First come named turns, each shown by rows before and after it. For each pair of rows after them, which turns, in which order, take the first row to the second? The first pair is done for you.
j_621:
[ -9  -6  18   0   4  -2   7  14 -13  12  -6 -18  -3   4  -1  17  12   5
   4 -20  12 -16  -3  -6  -4   3   9   9  25  16   4   4  18   1   6  15
  15 -14   9  42 -10  -4   0  36   8] |-> [-15   7   8   3  14   3  15  22  -9  11   3 -10  -2   4 -15  17   8   3
  -4 -14  -6 -11 -14   2  -1  -3  -4   8  24   0  -3  -4  27  -1  16   0
  16 -10   3  50  -1   3   9  31   6]
[ -2  -4 -17 -13 -19   4  29  -3  38 -21   1  15  10  21   7   1   3  23
  22  14 -16  24  -4  16 -17  -9 -27 -21   7 -23 -14  -3 -17 -30  14 -24
 -19   0   8  -3   2  16  30 -13  -2] |-> [  6 -13 -10 -16 -32  -1  24 -10  34 -23  -9  12  11  19  24  -6   6  25
  30   9  -3  19   5   5 -22  -5 -15 -25   5 -10  -4   5 -31 -28  12 -15
 -25   0  11 -17  -4   6  26 -14   0]
[ -8  15  22 -25 -27 -14 -16 -31 -18 -27  -5  23  -1 -16  15 -22  24  -2
   6 -11  26 -10  16  -9   1  -4  17 -19 -31  -6 -34  26  -6 -13   1  51
 -32  34  15 -47  -1 -32  -7  -7 -37] |-> [-14   4  38 -23 -19 -15 -22 -28 -20 -21  -2   6  -5 -16   8   1  23  -5
  12 -21  41 -12  17   0   0   7  22 -11 -28   0 -43  25  12 -11 -22  68
 -14  24  22 -26  -9 -19 -16   4 -34]
[-13 -22  -6   2 -21 -33 -15   1  -4   8  28  16   2  35  -8  11   4  17
  -1 -25 -35 -10   0  25 -16  -8 -44 -25 -23  -8  10  -8  35 -11  19 -22
  22   5  -7   5  20   1 -15  26 -21] |-> [ -8 -19 -10  -1 -30 -34 -16  -3  -5   6  23  23   4  34   1  -2   7  18
  -2 -22 -37 -11   2  18 -17 -10 -42 -31 -25  -7  18  -2  22 -11  28 -26
  10   8 -10  -8  23  -9 -12  20 -21]
j_589:
[ -9  15 -20 -21 -11 -16   3  15  24 -10  -8   9  10  -1 -10 -41   3 -13
 -26 -12  11  -9  -9 -18  20   1  19  -5  -9 -15  26   3 -18  -6  31  -6
  20  41   4  11 -24 -17  34   0   3] |-> [ -8  10 -20 -15 -12 -13   1   8  18 -19 -13  12   7   0  -1 -41  12 -14
 -21 -16   1 -13  -4 -30  24  -6   9  -5 -16  -5  30  21 -26  -7  37  -7
   5  29  10  -8 -12 -11  42   5   5]
[ 30 -31   7 -13 -51  -3 -16 -10  -5  18 -11  23  26   5  31 -29 -10  -1
   7 -31   1 -16  14 -33  -4  42  44 -14   9  24  31  -1  -6   6  16  43
 -15   4  -3 -11 -22  -1 -14  17  22] |-> [ 35 -23  11 -13 -56   1 -13  -2 -10  24  -7  26  26   1  30 -35 -10   9
   2 -27  -3 -15   9 -28 -10  40  39 -20  22  13  27  -9  -4   8  24  38
 -13   6 -11  -2 -16  -8 -20  15  22]
[-22   5 -53  36   8 -23  19   9  10  14  27  12  -5   7 -26 -24   1  40
  -3   7   0  -9 -27   2  43 -12  -6 -21  -5 -18 -20   4  26 -25  26 -40
  25  29  -7  -1 -14  -5  -8  19 -36] |-> [-33 -10 -59  40  13 -29  11  -9  13   1  18   8  -7  12 -21 -15   5  24
   5   0   4  -9 -14 -10  54 -12  -1 -12 -27   5 -13  24  18 -28  12 -34
  19  22  12 -21 -17   9   7  23 -34]
[ 11   2   0  33   2 -22  22  32 -44  -3  31  18   9 -27  25 -53  31  -4
 -23  25 -22 -25   2 -43  -6 -46 -41  29 -17  10  20  25  13   0  48 -24
 -48 -24  20  26  67   9  26  28  13] |-> [-19  10  -9  12  12 -46  24  46  -2  37  43  -6  13 -24 -17 -42  -2  -3
 -37  31  43  -7 -10   8 -12  -8  13  46  -9 -21  14 -32  50   8   7  -7
  25  32   6 101  -1  -7  -7  16   8]
j_175:
[ 10 -35  12   1 -14  -6 -18 -46 -11 -20 -16 -10  -5   7  43  -4   8  -5
  33  -6  18 -14  35 -22  -8  13  28  -6 -20  38  25  34 -39  -1 -20  16
 -33  -8  15 -50  -1 -11 -11 -10 -10] |-> [ -8 -43  28   8  15   1 -21 -42  -7  -7   3 -30 -10   9  15  40  -4 -11
  44 -12  27  -6  28   8  -5  26  25   8 -14  34  -4  16   5  -5 -62  32
  -1 -18  18  -8  -8  19 -27  -3 -13]
[-17  16  11   1  14 -18  -1  -2   0  12   5 -10  26  -2 -17  12 -12   5
  30   6  24  13   6  37 -10   7  10 -11  -7 -15 -19 -27   7   3 -29  10
   6  29 -12   2 -19   1 -35 -34  -6] |-> [-10  23 -10  -1   3 -17   3 -13   2  -6  -4  12  29   1  -2 -18  -7   3
  26  16   2  13   8  18  -4  -7   1 -21 -22 -15  -4 -13 -24   0  -1 -10
 -28  35 -13 -40  -4 -11 -15 -47  -9]
[-33 -15 -14  -6  21  -9   5   3  13  -6  -4 -11   5  11 -15  12  -7 -36
 -16  -6  -1   5   7 -12  15  -3  13  26 -24   3  15  19  14   0 -14   7
  23  -3  24   4  -4  28  22  21  -2] |-> [-22 -10 -18 -14   1 -15   6   3  11 -10 -17  -4   6   9   3 -13   1 -32
 -21  -7  -1  -2  11 -32  11  -8  19  21 -22   7  34  30 -10   5   9   3
  10   2  22 -14  -5   8  28  20   2]
[-19 -20  33   6  37  34 -14  -9 -29 -40 -31   0   8   1   1  21  17 -30
  39 -23 -30  -2 -19 -14 -19  22 -22   1  19  43 -13  49   2 -17   8  14
 -21 -45  11 -26  -2  -5   7  26  15] |-> [-11 -20  41  -2  25  27 -13  -2 -31 -36 -37  -6   8  -1  10  14  21 -24
  35 -27 -17 -10 -17 -22 -25  25 -10   1  29  46  -3  49  -6 -11  13  23
 -15 -42   9 -22 -13 -20   2  32  20]
j_572:
[ -9  -2 -17  14  27   4  -1 -20  15 -14  28  -1  24  13 -34  28   1  -9
  12  11  15 -13   0   1   0   7 -17  -4   7  14 -13  -8  22  11 -12 -22
   9 -28  25  20   8  22  18  -5   9] |-> [-10   2 -18   7  22   1   0 -15  22  -4  30  -4  26  11 -37  22  -7  -1
   9  16  30 -10  -3  12  -6  15  -1  -7  14   4 -13 -22  22  13 -14 -21
  20 -11  18  30  -6   8   8 -12   8]
[ 18   5 -25  32  39  -2   3 -29  40  -3 -17 -13 -32  25 -28   5  -7 -16
 -38  -4  13  20 -12  19  13  12  33  -9  -4  -1 -22 -40  18  14 -31 -24
 -19  51   5  26  -9  23  -8  -5   5] |-> [ 32  12 -21  30  26   6   7 -26  35   0 -14  -6 -29  20 -16 -12 -11  -1
 -35   6  12  18 -10  23   0  13  36 -23   7  -9 -23 -50   8  15 -22 -26
 -31  58  -9  16  -2   3 -26 -18  -2]
[  9 -11  52   7 -10 -16  32 -23  33  13 -21 -33 -45  -8 -19   2  14 -18
 -19 -53  48 -12   6 -39  -2  26  -7  24  27   8 -10  24  19  24 -46  70
  36 -11   9  40   5  30  -5 -25 -10] |-> [ 16  -3  53   1 -23 -14  35 -19  35  23 -20 -29 -39 -13 -10 -14   5  -3
 -20 -44  60 -10   5 -28 -17  34   4  15  39  -5 -10   8  13  26 -42  68
  37   5  -8  43   0   8 -24 -38 -17]
[ 17   3  27  -2 -16  -3   2  29 -19   9   0 -18   2 -14   9  13   3  12
 -10 -11  19 -22  -1 -14 -14  12   8  -7  33   2  11  -3  12   6  -1  25
  16  -9  -6  38 -12  -7 -19  28   7] |-> [ 23   4  28   1 -19   2   3  27 -22   6   0 -16   3 -17  16   9   5  17
  -6  -9  14 -24   0 -15 -18   9   3 -12  38   2   9  -1   7   7   3  23
   6 -12 -10  30  -5 -10 -21  25   6]
Then:
(two turns a pair)
[  0  26 -20 -29  -1 -14  48  37 -12 -10 -12  -4  -6 -19 -16   8  41  34
  -1 -20 -34  -8  36  -7   1  -4 -27   8  23 -11  23  18 -13  33  10  -4
  24   3  22  26 -17 -13 -23  13   3] |-> [-24  16 -44 -23  23 -14  45  15   7 -23  -9   1  -4 -10 -29  23  31  10
   6 -17 -41   6  41   0  21  -4 -31  19  -9  -4  16  24  -9  26 -12 -13
  21   7  35   9 -16  13  -8   2  -2]	j_589 j_175
[-12  33  32  31  12 -26 -14  43   8  31  19   4   4  11 -12   0  32  24
 -18   0 -19   6 -16  16   3  -2 -31 -29  10  -7 -12 -13  22  -9   5 -13
  24   5  -7  24  38  16   6  31  12] |-> [-39  25   4  30  25 -37 -17  23  33  18  13   6   5  23 -24   6  25   0
 -21   1 -14  19 -11  13  24  -2 -22 -15 -24   2  -4  -4  18 -14  -9 -21
  29  19   9   6  24  32  28  23  11]	j_589 j_621
[ 27 -41 -19  42 -50  28  17  20 -49  -4  22   4   2   1  -7   5  17  -6
  18 -13  -7  -3   3 -15  16 -15 -26  24  11  -6 -22  35  21  17  -7  -4
 -26 -25 -23   4  36  35  21   1  -2] |-> [ 26 -28 -18  29 -57  25  23  34 -35  23  33   1   9  -3 -21  -5  -4   9
  12  -2  19   5  -5  17  -2   4  -3  20  30 -33 -31  -3  34  20 -17  -1
   4   6 -48  39  10   9 -11 -13 -12]	j_589 j_572
[-10 -13 -17  71 -30  33 -32 -34 -51  -5  25  -7 -29  12  62  27 -37  -3
  54  18 -47  10  44  49  18  43  19  -8 -25  27 -60  26  30  29 -68  38
 -67 -32  -9 -62  11 -28 -31 -21 -13] |-> [ -3 -20  16  61 -41  19 -37 -10 -61  14  20 -36 -35   6  62  36 -29   4
  49  -3 -12  -4  40  47   9  59  42   1   1  33 -54  19  44  40 -77  67
 -31 -39  -9 -17 -17 -37 -45   7   2]	j_175 j_621
[-53   4 -69 -26  13   9  10  22  51   1 -12   0  13  25 -46 -14 -13 -59
 -57  12   8 -14 -54  25  56   5  43  15 -22 -42  20   3  27  -3  15 -29
  15  70  30  -5 -35  22  16   0 -26] |-> [-35 -12 -72 -19  -5  16   1 -13  34 -27 -31  15  13  23   0 -33  -1 -61
 -32  15  -8 -20 -29  -7  56  -6  38   2 -44  -9  32  44 -20  -8  20 -32
 -41  52  42 -80  -7  18  21 -11 -28]	j_572 j_589
[  0   2 -17 -11 -12  -9   6  -2  11  10   4   0  11   0   0 -16 -15   7
  -4   7  20  -5  -3  15   2  10  23  -3  -7  -3   8 -14   1   7  -4   0
   4  31 -12  -8 -12 -10 -10 -19  -4] |-> [ 12   0  -8  -6 -19  -1   6  -5  -3   7   5   4  12  -4  14 -21 -11  13
   4   8  12  -8   2  12  -6   7  16 -10  -1   3   5  -7  -9   5   1   0
 -14  22 -16 -23   2 -13 -17 -21  -6]	j_621 j_572
[ 21   8  28 -42 -19  17   5 -18   1 -45   3  57  -1   5  32  -9 -58  38
  -9 -10 -28   8  10  15  10 -31 -26  -9  -3 -27 -18 -17 -22 -10   1 -21
 -31 -25  -8 -23  25 -22  -7 -55  -4] |-> [ 12   4  26 -48 -19   9   3 -27  17 -35   4  48   3   5  26  -6 -72  36
  -4  -4  -1  15  14  31   6 -15  -2  -8  -7 -30 -22 -32 -17  -9 -24 -11
 -13  -7 -12 -14   1 -29 -24 -67 -11]	j_589 j_572
[ 38  18  38   8 -13   9   5  44 -36  20  19 -22   7 -12   7  12   9  28
  -4 -13 -10 -21 -10   3 -31   4 -15 -22  40 -14 -15 -27  38   3  10  16
  13 -36 -17  45  30  -9 -27  10   4] |-> [ 42  34  17   4 -21  12  14  42 -31  11  18   0  11 -12  12 -17   8  31
 -14  -1 -28 -18 -14  -4 -30 -10 -23 -31  33 -26  -5 -26  17   1  40  -8
  -9 -21 -25  19  43 -22 -13  -4  -1]	j_621 j_621
[  7   3 -17   6 -24  -6 -20  -7 -14  -7   4   0  -1  -9 -29 -24  14 -13
  20  -1   4   3  -4 -26   5  -3  -5   4 -16  -6   9   0  21 -10  36  -4
 -19 -29  -9 -19   6  -1  15  -1   2] |-> [  8   1   0   1 -24  -8 -23   4 -16  10   6 -15  -2 -14 -33 -15  10  -5
  23  -6  27   2  -6 -13  -4  13  11   6  -1  -9   4 -14  35  -6  19  14
   4 -26 -15  11  -9  -6  -4   6   3]	j_175 j_572
[-28   5  -8  -6  -1   1  17  18  34   2   0 -23  14   5 -25   7  -3 -28
 -15  14  41  28  -3   4  11   3  18  16 -15 -32  -1 -48  29 -11 -20  21
  14  36  18  19 -49 -45  -7   5  -2] |-> [-26  19 -24  -7  -8   5  25  16  37  -4  -1  -4  18   4 -20 -13  -3 -24
 -23  23  24  32  -7   0  13  -7   8   9 -20 -41   7 -48  12 -12   7   2
  -3  47  12   1 -40 -55   3  -6  -5]	j_621 j_621
[-17   3  10  11  34  17   8  -2 -10  -9  16   1  -8   2 -25  33  -2   0
   2  -3 -27   5  -9  19  -4  -8 -30  13  -2  -2 -32 -13  32  -5 -16  -2
   7 -14   1  20  14  41  -8   9  -2] |-> [-15   1  10  11  33  19   9  -3 -11 -11  15   2  -6   2 -23  34   1  -1
   3  -4 -31   6  -8  16  -3 -10 -33  14  -2   1 -30 -11  29  -5 -16  -2
   2 -16   1  15  18  42  -6  11   1]	j_589 j_589
[ -3  18 -20 -26 -11  -7  21  23  14 -34 -46   7  54 -15  -7 -23  -8 -20
  -5 -24  14 -29 -35  21  -6   2  29  11  -2   6  32 -30 -10  -7   0  -8
  32  45  -5  -5  11 -14 -35   7  14] |-> [-12   7 -27  -4  16   9  17   4   5 -58 -41  14  50  -9 -10   4  -3 -36
  12 -24 -23 -25 -29  13  10 -12  -4  17 -27  26  16  -2  -4 -19 -11 -16
   5  15  14 -36  47  28 -17   9  11]	j_175 j_589
[ 13  22  55 -37 -63 -25  10 -14  25  14  -9 -10   1 -19 -17  12 -22  13
   4   4  -6 -35 -20  -8 -59  23  16 -37  19  -6  11 -22  11  52  20  15
 -11  36 -41  -4 -11 -29 -21  14 -16] |-> [ -7  31  18 -16 -26   2  18 -39  40  -7   9  18   6 -11 -35  26 -37  -4
  10  26 -57  -9 -26  13 -42   6 -23 -39 -13 -18 -17 -23  22  35  12 -18
 -41  36 -37 -35  25   9  -6 -14 -34]	j_175 j_621
[ -3  15   6  -7   1 -18   4  35   7  29  -3  -6 -13   6 -30  -1   8  13
 -29 -16  23  -6 -19  -8   2  22  -2  21  23 -12  14  -4  21  13   4   4
  25   7   7  53 -24  -6   7  29  18] |-> [-14  -8  -6   9  16 -13  -8   2   0  -1 -12  -1 -16  15 -18  15  20 -11
 -12 -22   2  -5  -2 -32  22   9 -19  32 -12  24  17  34  10   5  -8   2
  -3 -19  36   8  -3  28  34  34  22]	j_589 j_175
[-11  18  15   6   1  21  -7   0  13  -9  -5  31 -25 -13  13   1 -13  -1
  17 -10  -6  38 -18  33   4   9  -8 -23 -15 -16 -41  -4  18  25 -30   5
  16   0   7 -12  18  -1 -51 -41  -1] |-> [-19  11   7   8   6  19  -8 -11  17 -18 -10  33 -25 -10  16   5 -11 -10
  20 -13 -10  40 -13  23  12   6 -11 -19 -29  -5 -36   8  12  23 -33   4
   9  -5  16 -28  20   9 -40 -39   0]	j_589 j_621
[ 18  -2 -12   9  12 -18 -13 -39  -8  -7 -15  -1 -11   1  13  14 -24 -11
  26   8  39  -7   7  24 -12  -5  34  -9  -3   1  -2 -11  -4  10 -23  25
 -30   0  -7   1  18   6 -12 -21 -23] |-> [ 28   2   1  14   9  -7 -13 -34 -25  -5 -12  -1 -13  -4  19  17 -18  -3
  29   6  27 -15   6  20 -16 -11  20 -13   9   0  -8  -8  -1  11 -13  25
 -39 -16 -12   3  34   6 -14 -16 -21]	j_589 j_621
[ -4  11   8   6 -64  17 -38 -12 -15 -26 -22  -5  -8   8   9 -45  -9   3
  -5 -14   4  17  -9 -14  24  15  32  -3 -19  29 -28 -29  10   3 -10  16
 -14 -35   3 -10 -12  -9   6  -2   9] |-> [ -7  15   0  11 -61  22 -36 -17 -13 -32 -20   2  -8  10   7 -46  -9  -2
  -5 -11  -8  22  -9 -13  30  11  24  -2 -26  27 -31 -26   8  -1  -8   9
 -23 -36   3 -20  -3  -2  11  -7   5]	j_175 j_175
[-16   1  -4   7   8 -21  12  16  30  16 -20 -20 -12   2  -9  10  15   7
 -14  28  12 -27  10   7   2   8  30  27 -15 -37  -9  -8   3  17  17  -5
   7 -16  12  16 -24   4 -16 -15  -7] |-> [  3   7   4  12  -7  -5  14  13  13  13 -20  -9  -9  -4  12  -6  17  23
  -5  35  -3 -30  11   4 -11   2  21  10  -6 -38 -11  -3 -13  15  32 -10
 -21 -22   1  -7  -2 -10 -30 -26 -12]	j_572 j_572
[ 39 -18  34  -5  19  -2   4  31 -17 -17 -13 -16 -13 -12 -29  36  26 -17
  -1   5  18  21 -43 -20 -23  10 -19  23  39   6 -45 -17  29   0 -41  -6
   8 -51 -15   3  30  28  25  55   9] |-> [ 30   5   5 -10  24  -3  19  44   2 -14  -3   3  -7  -7 -50  18  13 -16
 -22  21   4  34 -59  -5 -20   2 -27  18  37 -26 -45 -41  31  -2 -20 -32
  14 -26 -28  14  30  21  35  41   2]	j_572 j_621
[ 28  -2   9  -1 -18   7  -1  19   7  25   4 -16  -7 -29   1  -5  27  27
   1   9  15  10 -16  11 -17   4  25 -16  24 -10   1 -11  21  10  -7  -6
   8  20 -14  20  -9  -8 -31   0   0] |-> [ 40  -7  12   8 -21  16  -3  10 -12   7  -3  -6  -9 -29  20  -7  44  26
   8   4 -13   3 -10 -11 -13 -13   3 -21  18   5   5  15   4   5   9 -14
 -27  -2  -6 -15  18   0 -15   8   2]	j_589 j_589
[  3  -4   9 -35 -23 -17  26  35  -9 -13  -5 -32  12  14 -10   5  -4   1
   4  -1   0 -17  23 -19  28 -20 -27  28  30  -2 -45 -22  24  -5   9  11
  18  30 -31  -3 -24  28   3  -6  23] |-> [  7   1   0 -38 -30 -18  28  32  -6 -20  -9 -22  15  13  -4 -10  -2   3
  -1   5  -8 -16  22 -26  27 -27 -30  23  28  -7 -37 -21  10  -6  26   1
   5  37 -34 -19 -18  19   9 -14  22]	j_621 j_621
[-19  11 -42 -23  -8 -40  23  15  36  27 -18  -3 -18 -31 -41   4 -29 -41
 -17 -11 -15 -49 -56  14  46 -15 -17  11   3 -28  -2   0   5 -35  61  15
  16  25   8  46   0   6  56  19  -5] |-> [-17   3 -24 -26 -12 -43  17  20  35  37 -17 -18 -18 -34 -39  12 -30 -36
  -9 -18  11 -53 -52  22  37  -3   0  14  13 -24  -4  -8  14 -31  43  32
  33  26   5  65 -16   2  39  26  -3]	j_621 j_175
[ 15   4  -6  -9 -15   5  -3 -17 -18 -22 -22  17 -11   3  40 -22  32  -1
  -6  -4 -18  -1  12 -54   1 -15  -6 -16 -13  23  35  43 -40  13  44 -15
 -56 -10  16 -67  28  -4  31  -1   5] |-> [ 40  25  43 -21 -31  13   5  36 -34  30   1  -8 -11 -18  28 -18  19  46
 -14  -2  15  -9 -10 -10 -41  10  16 -28  60 -19  13 -16   0  27  35   9
  -4   0 -29  26   7 -40 -34   6   4]	j_621 j_589
[  0  11  32 -14   5  10  -7  11 -19  27  34 -25  -8  -1  -6  38  14 -15
  -1 -20   0 -14  12   1  -5 -13 -12  10   0   8 -12   3   1  14 -27  17
 -12 -29   4  22   0  -5 -18  22   7] |-> [  8  30   7 -19 -12  11   3  10 -16  15  26   1  -1   0   2  -2  21 -13
 -18  -9 -28 -14   6 -16   0 -34 -26  -1  -6  -5   5   9 -26  13  20 -14
 -39 -17  -4  -9  16 -22   4  11   5]	j_621 j_175
[-26   6 -34  -7 -10 -18   4  -2  30   8 -31  17  16  -3  16 -26 -12 -18
   0  24  26   3   1  -6   7   7  36  -4 -33   0  25   3 -26  -3  16 -24
  -6  43   0 -21 -29 -23  10 -33 -21] |-> [-14  20 -29  -7 -15 -10  11  15  23  17 -23  22  18  -9  16 -36 -13  -2
  -6  28  16   1  -7   2  -3   5  29 -16 -12 -20  19 -12 -22  -2  32 -32
  -6  46 -17  -8 -21 -35  -1 -38 -21]	j_589 j_589
[-15  10 -18  -3 -11  -5  21  -2  11 -14  22  14   7  10   0  -9 -18  -4
 -16  21 -26   7  -7   7   6 -13 -16   3 -30 -24 -13 -14  -6   1  12  -7
 -11   7  -5  -5   7  -2  -8 -16  -7] |-> [ -7   1 -13  -5 -23  -9  16 -11   6 -21  11  13   6  10  18 -17 -11  -5
 -10  17 -19   1   4  -9   5 -13  -6   1 -35  -8  -2   1 -24   4  14  -2
 -23   4   1 -27   5 -10  -9 -14  -3]	j_572 j_621
[  2   8  13  10 -20  22  13  30 -18  39  -4 -16   3   2  30   5   8  11
 -14  -9 -40  -5 -31  35 -26  31 -55   8  25 -27 -26  -8  36  10  35 -25
   9  10  -5  67  38 -24   5  31  -6] |-> [-42 -27  -7   6   1  -8  -3  -7  18  32 -18 -40  -1  19  15  36  -3 -30
  -3 -22  10   8 -12  34   0  54 -14  40 -25   7 -16   6  42  10 -23   1
  39  25  32  63 -11   4  19  33  -5]	j_572 j_589
